One turning vector, and how many ticks it has turned:
The counts run from 0 to 178.
[-46  -6 -29 -32 -11   2  59 -14  15 -30 -28 -15  20  24 -40  -6   2 -22
 -36 -13  -5 -16 -21  30  -1   2  10  17  42  42 -26 -24  13 -33 -20 -14
  -1  31 -11 -11  -4 -63  13   5  19  -2  24  -7   0 -28 -54  18 -14]
57
[-41 -24  -6 -20  25  -4  37 -17  26 -42 -13 -29   5  31 -40   7 -12  -6
 -30   3  -3 -30 -30  26   0  39   9   5  22  56  -6 -11   5 -18 -13   6
   1  53   1  -8   9 -62  -9   6   3   0  48  -8   7  -6 -59 -20   2]
58
[-27 -69 -31 -43   7 -16  29 -22  28  18 -56  11  19  33  -1 -14  22  27
 -22 -46 -41   6  12 -10  27  22  27 -32   4  29 -18 -33  14  -9  -7 -14
  -5  -2   3   3  26 -12   0 -26  24  21  -8   9  -8 -39 -37   8 -26]
103
[-33  11   3 -49 -10   7   2  31   2 -19 -12 -17   7  52  -6   0  -8 -13
 -55 -36 -22   8  13   9   3  26  33 -33   8  16 -24  23   2  18   6   8
  18 -33 -36   7  14   9  46  17  -4  25  -6  25 -17  -5 -45 -31 -55]
43
[ -3 -14 -10 -35 -18   1  -3  12  28 -26 -42 -18 -16  71  25 -16 -24 -27
  -3  -4 -15 -35  21   7 -39  28  41   4  31 -16 -10  17  13  11 -19  -8
  13 -24  -4  12   9 -13  23  -3  11  46 -19  26 -39  -7 -23   1 -49]
155
[-24 -52  13 -30   2  34 -22   0  32  28  -4 -16  44  37 -15 -24   1  21
 -20 -20 -33  39 -14  -2 -24   5  10 -11 -30  -5   2   1   2  13  -7  -9
 -63 -27 -25   2  46 -18   2 -11  22  19  -9  22   3 -30 -25 -42 -45]
111
[-41 -35  22 -22   0  -4  25  12  18  22 -21 -34  18  17 -25 -33 -11 -29
 -30   9   5  27   7  11 -10  20  59  -1  19   4  -5  21  -4  -1   7   5
 -17  10 -34  -7  -7   5  39  35   8  13  13  23  10 -32 -45 -39 -67]
64
[  6  30 -10 -50 -20  21   8   1  13 -16  -9 -11  36  75  26 -10 -18   5
 -55 -28 -12 -22  15  19 -30  30  10  10  28   4 -26  41  20   9 -25 -18
  -9 -25 -16  -5  16 -41  36 -24  20  12 -27  35  -4 -23 -44  21 -34]
159
[ 40 -75 -52 -24  12  10   6 -13  18  12  -6  18   7  40  17   1 -39 -19
  -7 -41 -14 -25  -2  10 -23  28  18 -16  19 -12  21 -22   9  14 -24  11
  -3 -25  11 -19 -19 -65   6   8 -22  19  25   2 -22 -17 -45  34  -4]
96
[  0 -24 -13 -30  24  20  27 -10  23   0  -8 -33   3  55  28  -3 -30  -2
 -13  -7  -2 -23  21   9 -28  50  22  11  16  13  -7  26  64  18   6  23
 -19 -10   8 -18 -27 -46  22 -17  -7  29   3   9 -23 -16 -70  19 -11]
70
[  5 -49 -53 -32 -25  14  24  25  14  27 -27  20  42  35  -7 -30 -16 -56
   0 -71  -4   6  -5  35  10 -25  28  -3  -1 -17  25 -15  -7  11 -21  -8
   2 -14  -6 -11  12 -43  -2  23  11  25  11 -19 -17 -19 -20   0 -27]
120
[-23 -49 -36 -38  13  46  20   1  38 -11   1   0  41  54 -18  -3 -32 -18
   1 -46 -13  -9 -14  17 -20 -14  -6   3 -29 -14   5   9  20  15   3  10
 -25 -26  19  -6   4 -75 -31   6  -9  28  25 -22 -21  -1 -45 -19  23]
117
[ 28  16   0 -10 -23  48 -22  43   2 -14  -5 -20  16  35   1  -2   3 -72
 -37 -17 -10 -36 -18  20 -13  66  -6 -17  19  -4  -5   0 -10   9 -32   0
 -23  27   7 -19   7 -55   2  12   6   0  10   9 -31 -11 -71  25 -20]
50
[-37 -16 -26  -5 -15   9   0   1  10 -20  10  19  32  31 -23   4 -32   4
 -49 -53   0 -17 -10  43  -7  10  25  -1  36  26 -10 -12  -7  -6 -52  12
 -24  50  19   7  43 -54  -5  26   4   2  55  -7  -4 -20 -53 -15  -4]
33
[-42 -36   7 -67  16  35  -3  -1  50 -14 -24 -24  33  47 -10 -35  -1 -13
 -11 -17   1  39  13   3 -22 -30  -3  -1 -40 -16 -12   4  33   2  10 -17
 -43 -32  17 -25  11 -53   2 -22   9  32 -23  11 -13 -35 -35 -30 -14]
1
[ -9 -63   5 -34  42  30  -8  -8  20  -7  12 -42  -7  17 -33  -2 -23  25
 -19  16 -14  12 -27   0 -29  37  14 -19   4  -2  -1  19  -2   4  11   8
 -46  -9 -16   1  10 -40  16  20 -13  15  54   2  14  -6 -25 -32 -31]
88
[ -5  20   6 -19   8  18   5  19  17 -29  -7 -18  34  75  18  -2 -10 -32
 -18  -6 -11 -15  -1   4 -22  39 -10   6  -5   5  -3  22  41  17 -12   4
  -9 -18  -6 -15   7 -35   4 -48   9  -4 -28  37 -36 -24 -70  13 -27]
48
[ 13   1 -17 -24 -13  27  22   7  27 -35  -2   4  30  41 -12   4  -9 -45
 -29  -9 -10 -54 -31  29  -1  27 -17  18  -6  37  -9  22  -4 -11 -12  -5
  -2  11   2 -24   1 -80  -3  -3   0 -13 -15  17 -14 -15 -55  31   7]
164
[ 19   1  14 -39 -35  30 -12  64  14  -5   5 -24  17  39  -3 -14  -6 -13
 -47  -8   2 -15  -2   9 -26  65  42  -9  -5   7 -30  66  -9  28   3  20
 -30  22 -11  23 -10  -6  15  22  10  37  -6  35 -14   2 -54 -16 -38]
157
[-17 -53  -2 -27  10 -17  27 -10  31  13 -25 -10  32  21 -16 -17  19  13
 -19  -1 -35  21  12  -1  35  26   8 -16   6  50  -8 -27  11 -13  -2   6
 -28  53 -16 -13  20 -19  -6 -35  16 -11   5   5  -4 -51 -59   3 -42]
81
[-27  -7  -8 -35 -33  32 -41  29   6 -12 -30  -6  11  39  -5 -18  30  -3
 -59 -40 -25   6  18   4   2  25  17 -48   5   5 -39  -4  -5   5 -21   4
 -21  12   2   9  46   7  10  10  27  46   5  18 -14  -8 -30 -27 -33]
21
[-14 -11 -19 -61 -16  17  40  -3  13 -30 -48 -18  10  11 -39  -8 -12 -15
 -28  10 -11 -44 -59  33  -3   8  19  37  15  51 -13 -12  -9 -40 -18 -19
 -10  18 -32  -3  12 -61  17  19  13  13   6  10 -14 -11 -27   1 -29]
168
[  4 -52   7 -25 -11  22 -42  27  14  21  10  -4  30  30  10 -42 -13 -29
  -2 -38  -1  28  21  18 -17 -11  18 -21  -9 -36  30 -21   3  23 -46 -11
 -52  -6  13 -25  30 -32 -11  15   1  40  15  -7 -15 -32 -31 -25 -34]
4
[  8 -33  20 -29  -3  -1 -30  29  -2   9  -8 -30 -17  20   2 -21 -27 -43
 -46   2  14  -7  27  13 -38  41  47  -3  54 -16   4   9 -11   3 -13  13
 -27  10   2 -16 -16 -32  37  31 -23  33  29  -3  -1 -21 -42   2 -56]
178
[  4 -32  13 -38  15  -8 -27   0  13 -38  -7 -50 -24  43  16  -8 -46 -49
 -24  24   3 -20   8  11 -32  38  23 -10  41 -13   3   7  10   8 -21   3
  -2 -27   6 -16  -9 -57  43  21 -40  21  22   2 -12 -17 -35  -2 -30]
177
[-22 -12  -1 -40  25   2   7  -4  12 -32 -10 -48 -13  49  -3   2 -43  12
 -47  -2  -4  -9   6  13 -33  46  36 -25  43   6 -11  29  22   3   4  13
  -1 -37 -22  -3  -2 -37  54  15 -17  19  46  22   0  -2 -40 -10 -42]
66
[-53 -24 -35 -46   2 -11  15  -7  17 -50  -3  14  24  38 -30  21 -47   7
 -47 -30 -12 -40 -40  28 -21  -3  16 -13  23  23 -14  17 -13 -12 -31   6
  18  -1  -7   7  33 -40  13  24 -24  10  38  23  -3  -4 -16 -30  -4]
147
[-20 -75 -12 -19 -43   7 -38   4  36  -4 -31  33  10  -1  -7  -3  16 -43
 -43 -20   6 -24   0  14  -1  28  53 -33   1   9 -22 -13 -32 -24 -19   7
 -14  38  22  17   6  -3  -6  31   1  39  -6  29 -25 -13 -24 -11 -19]
16
[ 34 -67 -37 -35 -25  11  38  38  18  55 -18  25  23  17 -14 -25 -25 -18
   0 -60 -32   0  -4   5  25  25  33 -19  -6  -3   2  -3 -14  13   2   6
 -19  15 -22   1 -25 -18   5  30   9  30  14  -6 -18 -17 -46  12 -25]
98
[ -4   3   0  -9  -6  -3  -2  11  -6  -7  12  -1  52  34 -34   2 -15   5
 -59 -32 -27   0  -9  30  22  30  -2 -16  47  38  -9 -10 -22   0 -45  10
 -12  31 -35 -13  51 -34  15   5   6 -28  44  -1   4 -37 -52   0 -41]
55
[ 47 -29  -9 -21 -20  20  14  23  12  21   9   8  30   4 -33   4 -12   9
 -34 -12 -27   5 -39  -7  17  66  15  -1   0  35 -10   4 -24  -2   1  19
 -34  44 -43 -14 -19 -37  12  18  15 -11   8  18 -13  -7 -68  30 -38]
76
[-16 -25 -29 -52 -28  17  23  18  -1  21 -16  36  35  36   2 -18 -28  -1
 -47 -96  -6  13  13  25  20 -41  22 -13  15  -9  -8   1  -4   1 -30 -12
 -19 -15 -12  -2   4 -45  26  27   7  27  16   4   8 -19 -22   0  -7]
9
[-32 -38  -4 -16  -3  38  -9  24  29  30  -4   3  46  45 -10 -36 -11  10
 -15 -63  11  40  21   6 -21 -15   3  -8  -6 -35 -10  -6  15  21 -21 -11
 -58  12  15 -11  27 -35 -22  -6  18  34  25  -9   5 -40 -35 -28 -24]
115
[-22  -2   2 -34  -5   8  15  41  13  27  -1 -24   2  27  -2 -40  -6 -18
 -51 -34   4  16  48  -7  -1  31  42 -15  42 -18 -25   8   7  18   9  11
 -16  22  -9   2 -31 -16  25  20  22  28  25  12   8 -15 -72   3 -45]
68
[-33 -10   1 -18 -14  73 -27  21  47 -37   1 -20  19  39  -2   2  20 -18
 -44  -7   1  -1 -15   6 -38  31  -9 -17 -28   9 -25  35  11  -4  -5  12
 -41   9  32   1  12 -54 -24   4  15  20   4  14 -12   6 -56 -18  12]
24
[-27 -42  -7 -47 -19  -2  18  12  36  11 -19  41  50  23 -21   1 -15 -31
 -30 -54  -2   9  13   8  46 -10  25 -30 -35  22 -29   3 -14   7  -3  11
  10   5  -9  -6   1 -24  11   4 -12   9 -24  26 -15 -14 -49 -13  13]
13
[-44 -40   5  -5 -16   8  -9   2  28 -27 -29  -3   3  27  -2  19 -15 -23
 -47   7   6 -36 -15  22 -47  49  68  -7  20   9 -15  43  -5  -3 -19  30
 -11   8  -6  22  19 -18  22  44   2  46   1  34 -23  -3 -21 -24 -41]
41
